The rows of Y fall into several groups, which share some directions, and each row is roughly a mix of its group's hidden directions, except some rows that fit no group.
Y, 83 rows:
[[ 13 -23  21  24  -7  -2   3  -2  -9  -3]
 [  9  -4   5 -13  20  -5 -12  15  17  22]
 [  1  -6  15  30  15 -21   4   1  -5   1]
 [  2   2 -13 -18  -2  11 -19  23  13  15]
 [ 10 -12 -15 -20 -17  16  -4  17   2 -13]
 [ -1 -11  -5   8 -19  30   2  -1 -20  -4]
 [-12  13  16  21  16 -16   5 -15  -3   8]
 [ 14  -2 -12 -28 -10  18 -10   7  11   6]
 [ 17  -9  10   5  12  20 -21  -4   0  20]
 [ -5  14  -6  -8 -13 -27 -10  21   7  -6]
 [-19 -15 -10  10   4 -11  -1   0 -23  21]
 [ 10 -13  -9 -13 -32   6 -14   3  -2   3]
 [  6  15  22  24  -7 -13  -1 -16  -9  -2]
 [  6 -19  10   6 -16  -9 -22  -8 -12  17]
 [ 10  -1  -3 -17  21   7  -8  12  15  23]
 [-14  12  17  20   6 -10   0 -21  -7  15]
 [  4  -6   8  15   7 -15  15 -21 -17 -18]
 [  8  25   6 -19  -2  -8 -16  -5  18   8]
 [  7  23  11  16 -11 -12  -5  17  -1 -19]
 [  7 -12  10  13 -23  -4 -17  -9  -8  20]
 [ -3  19   1 -16   9 -11   4  15  21  18]
 [  5   6  17   8  -1 -34 -15   4   7   5]
 [ -3  19  -2  -5  14   7  21   9  19 -18]
 [ -6  21 -11  -5  20   1  17  15  14 -13]
 [ 19  23  -1   1  -4   0 -14  20   8 -18]
 [  9 -12  -4  -9 -15  19 -13  -8  -2  27]
 [ -1   5  24  20  -4 -24   5 -12  -5  -8]
 [  6  21  14  18 -13  -6   1  15   1 -21]
 [  5   8  -5 -18  11  -5 -11  21  18  20]
 [ -4  16 -15 -28  15  11   8  -5  13   3]
 [-10  22  -6  -8 -14 -24   1  17   9  -5]
 [ 12  10 -12 -18  14   4 -12  17  11  20]
 [  1  13 -33 -12  -7   5   7   4 -11 -13]
 [-16 -19 -14   2  -3   8   6 -11 -25  14]
 [ 14   1  21  18  13 -20   0 -16  -9  -1]
 [ -8 -18 -13 -18  13  18  12 -15   3  12]
 [ 25  15  10  -4 -14   4 -13   2  11 -20]
 [  4 -23   4   2  16  27   6 -16  -4   6]
 [ 14  21  -4  -4   7 -21 -18  15  10  -6]
 [-13  -9 -11  -6 -12  30   5 -11 -14   9]
 [-13 -16  -9  -3   1  22  24 -13  -5 -10]
 [ -7   4   7  20  30 -15  14  -6  -1   3]
 [ 12   2  -8 -25 -12  12  -9  18  11 -14]
 [-16  10   5  15  15 -13  17   3  -5 -24]
 [ -1 -22  15  12   3  27   0 -17  -4   5]
 [ 12  -7   3  -8 -23  12 -21  -4   1  22]
 [ -6   4   8  -2 -36   8 -17  -5 -10  -2]
 [  5  20  -2  -1  10 -33 -11   9   6  -4]
 [  0 -21   9  11 -20   2 -12 -10 -20  13]
 [  4  25 -15  -3  -6 -26   5   5  -7 -13]
 [ 16   7  24  13   9 -12 -18  -2   3  16]
 [ 17  20   3 -12   3   6   2   4  23 -21]
 [-14   5 -23  -9 -25   4   1  12  -3 -17]
 [ -7 -22   0  25 -10  -7   9   2 -19 -10]
 [-12  -5  15  18 -13 -11  13 -15  -9 -19]
 [ -8  19   1  -3  20  -8  20   7  20 -12]
 [ -1   3   8  22 -15   4   6 -21 -19 -15]
 [  3 -19  16  31  -7  -5  -4   4 -15   2]
 [  9  22  -1   0   9 -26 -13  16   9  -6]
 [ 11   0   8   2 -10  35   4  10  11 -12]
 [-18 -24   1  -1   4   2  13 -18  -7  19]
 [-10  13 -11 -26 -18  19  -4 -10   0   1]
 [  4  12  27  22  -1 -13   4 -17  -4   2]
 [  8  23  -2 -15  11 -19   3  -5  17 -16]
 [-19  10  -2  -5  -6 -19  27   1   6 -14]
 [ 15 -19   0  16  16 -17   7  18   3 -10]
 [  8   5  19  16 -11 -27 -15   4   2  -5]
 [ 13  11   0   5 -14  28  -1  14  -1 -20]
 [-26  21   0   3   5  -7  14 -11  -6 -18]
 [ -9  16 -19 -14  -8 -22  10  14   3 -13]
 [  2   0 -14 -10  33   1  18   2  11   4]
 [-17  -2 -16  -9 -17 -16   7  13   0 -22]
 [  1  -6   6  14 -25  25   3  -1 -17 -10]
 [  4 -21   5  25  12  -5  10  15  -9 -12]
 [ 25  12  14  -3 -13  -6 -18   1  12 -14]
 [  9  -8   6   0 -26   6 -20  -8  -4  21]
 [ -6   4 -26 -23 -17   8 -14   0   2 -10]
 [ 13 -18  -1  12  14 -13   8  22   3 -17]
 [-13 -22 -15  -9   4  14  22  -6  -3 -14]
 [  2 -22   7   5 -15  -6 -18 -12 -16  18]
 [-25   7   2  17  -7 -11  12 -11 -16 -15]
 [-21   0 -12   4  12 -26   7  -4 -17  11]
 [  7 -20  -5 -11   7   0 -22   0   3  27]]
Here is one row of each group, with its name. Which group are the others in?
[-12  -3  17  27 -14  -5  -2  -1 -18 -10]
(84)
[ -2  -7  15  23  -8  -4   7 -21 -16 -16]
(52)
[ -7 -26   3   5 -13  19   3 -13 -16  13]
(44)

[-12  14   4  -9 -15  17 -10 -21  -5  19]
(84)
[ -1 -22   6  23 -20  -3  -5  -4 -18   6]
(84)
[ -1  29   6 -12  -1 -22  -9  -8  15  -2]
(84)
[  8  19  -6  -7   8  18   9  15  17 -19]
(44)
[  9 -23   4   1  27  10  11 -16  -5   2]
(52)
[ -8  13 -22 -19  -1 -16  14  14   6  -9]
(52)
[ -5   4  18  25  15 -14   1 -14  -4  16]
(84)
[  0 -28  -3  18   7  16  11   8 -15   2]
(84)
[-21  -8 -12 -11  -5  17  26  -3   5  -8]
(52)
